Small tables with named rows and columns. After each table, cells are looked up by row and column.

sev:
         kirom  kezoz   sagu    mes  seken   gesa    bot  petazum  pobiba
biful    60103  60478  38702  57008  72246  74239  58955    49017   58161
zivuned  89149  81476  89492  39050  87749  48713  75493    79298   92121
sok      66916  57433  66071  62967  56161  69927  64226    59753   59858
baz      23894  60682  69974  89415  65483  52680  34331    37769   33435

mes of zivuned is 39050
mes of biful is 57008
seken of sok is 56161
petazum of zivuned is 79298
gesa of sok is 69927
pobiba of biful is 58161
petazum of baz is 37769
sagu of baz is 69974
seken of biful is 72246
kirom of biful is 60103
kezoz of biful is 60478
kirom of baz is 23894
seken of zivuned is 87749
mes of sok is 62967
kirom of zivuned is 89149
kirom of sok is 66916
bot of biful is 58955
gesa of biful is 74239
sagu of biful is 38702

vanaku
fields: dem, mif, nin
bemo: [2.424, -7.653, 2.741]
tor: [-0.184, 7.898, -0.245]
zube: [6.789, 7.633, -1.443]
keto: [-3.093, -3.435, 2.613]
biveto: [5.204, -1.865, 5.273]
veled: [4.113, 3.618, 5.714]
fuban: [2.053, -1.014, 3.398]
feluti: [2.617, 0.869, 3.175]

veled, nin -> 5.714
biveto, mif -> -1.865
veled, mif -> 3.618
tor, mif -> 7.898
keto, mif -> -3.435
keto, nin -> 2.613
fuban, dem -> 2.053
fuban, nin -> 3.398
feluti, nin -> 3.175
feluti, dem -> 2.617

gov
         matesi  vom  rus
fonalon      65  164  220
gulopen     153   65  135
dokof       152   59  133
molub       153   47  125
bipi        152   50  128
mudi        152   59  133

What is the rus of fonalon in gov? 220
What is the matesi of dokof in gov? 152
What is the rus of gulopen in gov? 135
What is the vom of bipi in gov? 50
What is the vom of molub in gov? 47
What is the matesi of bipi in gov? 152
What is the matesi of mudi in gov? 152
What is the matesi of gulopen in gov? 153
What is the vom of gulopen in gov? 65
What is the vom of fonalon in gov? 164
What is the rus of molub in gov? 125
What is the vom of mudi in gov? 59
What is the rus of bipi in gov? 128
What is the matesi of fonalon in gov? 65
What is the rus of dokof in gov? 133
Row with the largest rus: fonalon

dakevup =
|  | zivuf | sig | mepaso | zoz | konavo | luk |
|---|---|---|---|---|---|---|
| gefepib | -2.8 | -3.8 | -1.0 | 3.8 | 1.4 | -0.1 |
| nolozaz | -1.6 | -5.3 | -0.1 | 5.2 | -7.2 | -1.8 |
| kobop | -3.4 | -1.7 | -1.7 | 6.0 | 3.2 | -1.9 |
| feg | 4.0 | 6.0 | -7.4 | -8.2 | -8.2 | 2.1 |
| dipab | 0.1 | 5.8 | 0.4 | 3.0 | -6.5 | -6.6 |
| mis | -7.4 | 6.3 | -0.9 | -3.1 | -8.4 | -5.2 |
| febise | 0.4 | 2.8 | -6.6 | 3.5 | 2.1 | -8.2 |
| mag | 2.8 | 2.3 | -4.5 | 3.4 | -1.5 | -2.0 |
| mef | -3.2 | 7.6 | -3.7 | 3.4 | -3.0 | 7.4 |
| vaf | 3.5 | 2.1 | 1.6 | 2.7 | 1.8 | 1.9 |
| linare | 5.7 | -8.8 | 0.3 | -6.7 | -8.9 | -1.8 |
| divak | -2.6 | -8.2 | -3.7 | -6.2 | 6.4 | 4.3 |
| nad | -4.1 | -0.5 | -3.1 | -2.6 | 1.6 | 0.1 |
| kezi | -3.8 | 1.6 | 2.7 | -6.7 | -0.9 | -2.6 |

zoz of kezi: -6.7
mepaso of linare: 0.3
zoz of vaf: 2.7
konavo of nolozaz: -7.2
mepaso of kobop: -1.7
mepaso of nad: -3.1
konavo of vaf: 1.8
sig of mag: 2.3
zivuf of dipab: 0.1
luk of mef: 7.4
luk of febise: -8.2
sig of linare: -8.8
sig of dipab: 5.8

mab:
fields: tikikiz, kavinu, sil, lobozim, vod, zak, dimata, dekofi, bovev, sel
sudozi: [102, 149, 102, 125, 131, 182, 143, 81, 132, 243]
ruz: [106, 148, 122, 128, 128, 178, 142, 98, 128, 141]
dafu: [132, 132, 115, 129, 135, 132, 134, 120, 134, 166]
lerefu: [132, 127, 117, 135, 132, 127, 128, 131, 142, 151]
vuf: [100, 150, 101, 125, 141, 183, 144, 81, 132, 178]
tov: [136, 123, 115, 132, 137, 117, 128, 131, 142, 162]
rar: [149, 122, 151, 138, 131, 105, 125, 166, 137, 55]
nif: [140, 127, 129, 133, 135, 117, 129, 138, 134, 140]
dazufa: [130, 134, 133, 133, 132, 137, 133, 130, 133, 129]

What is the tikikiz of lerefu in mab?
132
What is the bovev of sudozi in mab?
132
What is the bovev of lerefu in mab?
142
What is the sel of tov in mab?
162
What is the kavinu of dazufa in mab?
134
What is the lobozim of rar in mab?
138
What is the tikikiz of vuf in mab?
100
What is the sil of dafu in mab?
115
What is the lobozim of lerefu in mab?
135
Row with the largest vod: vuf

toba:
	vekuno	gik
zukiz	49.669	13.010
kelid	48.628	6.472
zez	64.006	23.377
manu	46.201	5.406
kodo	50.829	8.912
fekig	60.314	13.696
zut	56.555	5.566
bag	91.013	35.005
rido	57.479	10.312
zan	55.459	15.833

What is the vekuno of kodo in toba? 50.829
What is the vekuno of zez in toba? 64.006
What is the gik of zan in toba? 15.833
What is the gik of zut in toba? 5.566
What is the vekuno of zan in toba? 55.459
What is the gik of manu in toba? 5.406
What is the gik of zukiz in toba? 13.010
What is the vekuno of manu in toba? 46.201
What is the gik of fekig in toba? 13.696
What is the vekuno of kelid in toba? 48.628
What is the gik of kelid in toba? 6.472
What is the gik of bag in toba? 35.005
What is the vekuno of fekig in toba? 60.314
What is the vekuno of bag in toba? 91.013
What is the vekuno of zukiz in toba? 49.669
What is the vekuno of zut in toba? 56.555
What is the gik of rido in toba? 10.312
What is the vekuno of rido in toba? 57.479
What is the gik of kodo in toba? 8.912
What is the gik of zez in toba? 23.377
Which row has the largest gik? bag

bubir =
	zimuvi	kob	sukilim	bozafif
rovol	64	107	155	143
sako	69	146	201	170
dorugu	122	176	235	195
fezemez	54	146	148	149
zev	94	99	113	173
pes	206	185	183	170
tupu	135	110	200	125
ber	187	136	153	149

tupu, kob => 110
dorugu, zimuvi => 122
ber, zimuvi => 187
ber, sukilim => 153
rovol, sukilim => 155
sako, kob => 146
dorugu, bozafif => 195
zev, bozafif => 173
tupu, bozafif => 125
Row with the largest sukilim: dorugu

mul:
	kide	nuli	bim	gid	sitin	bab	fimogi	pak	nusak	begit
pofiv	122	144	126	163	69	130	176	215	183	160
fotig	147	58	111	163	179	200	193	171	164	198
povovu	178	84	114	163	170	203	189	215	146	198
lefid	125	139	123	163	85	164	219	222	153	184
kepegul	184	92	131	163	162	207	190	211	142	186
nis	181	99	116	163	163	200	187	195	134	192
pesi	179	118	133	163	117	235	187	157	122	214
vemam	125	95	102	163	182	176	195	219	197	195

What is the bim of vemam in mul? 102
What is the fimogi of pesi in mul? 187
What is the fimogi of fotig in mul? 193
What is the pak of nis in mul? 195
What is the pak of fotig in mul? 171
What is the fimogi of lefid in mul? 219
What is the nusak of povovu in mul? 146
What is the nusak of vemam in mul? 197
What is the kide of povovu in mul? 178
What is the nuli of vemam in mul? 95
Row with the largest kide: kepegul

rovigu =
         nogukir  dov  robisef  tisa  tepere
nalif         26   25       52    91      35
noke          94   38       26    27      49
petasip       85   31       26    28      64
dofuzit       60   87       31    24      26
kavog         26   26       42    95      46

robisef of petasip is 26
robisef of noke is 26
tisa of kavog is 95
dov of noke is 38
nogukir of kavog is 26
nogukir of dofuzit is 60
dov of petasip is 31
robisef of dofuzit is 31
tisa of petasip is 28
dov of dofuzit is 87
dov of nalif is 25
nogukir of petasip is 85
tepere of dofuzit is 26
nogukir of nalif is 26
nogukir of noke is 94
robisef of nalif is 52
tisa of nalif is 91
tepere of nalif is 35
robisef of kavog is 42

nagob =
	vit	veta	zoku
rab	0.31	0.60	0.92
sur	0.24	0.42	0.55
sutumu	0.35	0.30	0.45
dobedu	0.67	0.15	0.01
guruto	0.22	0.35	0.30
fakelom	0.53	0.34	0.30
nim	0.37	0.69	0.99
nik	0.26	0.43	0.70
vive	0.22	0.17	0.28

nim, veta -> 0.69
dobedu, zoku -> 0.01
dobedu, vit -> 0.67
nik, vit -> 0.26
fakelom, zoku -> 0.30
fakelom, veta -> 0.34

muka
           nud  tetoviv    tas  teruk  bised  fezoket  ninep  rebezak  simoza
sekeg     8.82    -9.81   7.27  -8.23   4.17     8.32  -3.71    -7.44   -7.91
dip      -2.42     2.59  -5.93   4.72   2.32    -1.45   5.16     4.97   -1.14
nedit    -6.40     4.11  -2.40   1.18  -6.57    -6.79  -2.69     0.36    5.61
suned     1.59    -5.22   0.71  -4.44   0.17     1.48  -2.65    -4.12   -4.79
vosip     1.90    -3.17   0.02  -1.79   1.94     2.08   0.06    -1.40   -3.85
gividit  -1.95    -0.50  -1.03  -1.15  -2.30    -2.08  -1.83    -1.30    0.00
sinug    -3.87     1.74  -2.14   0.44  -3.59    -3.99  -1.45     0.06    2.20
mas       0.09    -1.34  -3.26   0.88   2.61     0.74   2.59     1.32   -3.85
kek      -4.47     4.90  -4.97   4.93  -1.01    -3.95   3.19     4.68    2.90
buzo     -0.64    -1.56   0.37  -2.18  -1.83    -0.89  -2.42    -2.27   -0.58
dorenu   -3.78     3.12  -4.14   3.15  -1.23    -3.39   1.86     2.96    1.66
kupub     3.14    -4.71   0.67  -2.86   2.81     3.32  -0.19    -2.32   -5.41
vep       2.52    -4.73   4.38  -5.72  -1.48     1.80  -4.99    -5.70   -1.98

gividit, fezoket: -2.08
nedit, teruk: 1.18
sinug, simoza: 2.20
suned, tetoviv: -5.22
nedit, ninep: -2.69
kek, nud: -4.47
dip, fezoket: -1.45
gividit, teruk: -1.15
suned, nud: 1.59
gividit, nud: -1.95
buzo, fezoket: -0.89
dorenu, rebezak: 2.96
mas, fezoket: 0.74
kek, tetoviv: 4.90
nedit, bised: -6.57
mas, tas: -3.26
gividit, tetoviv: -0.50

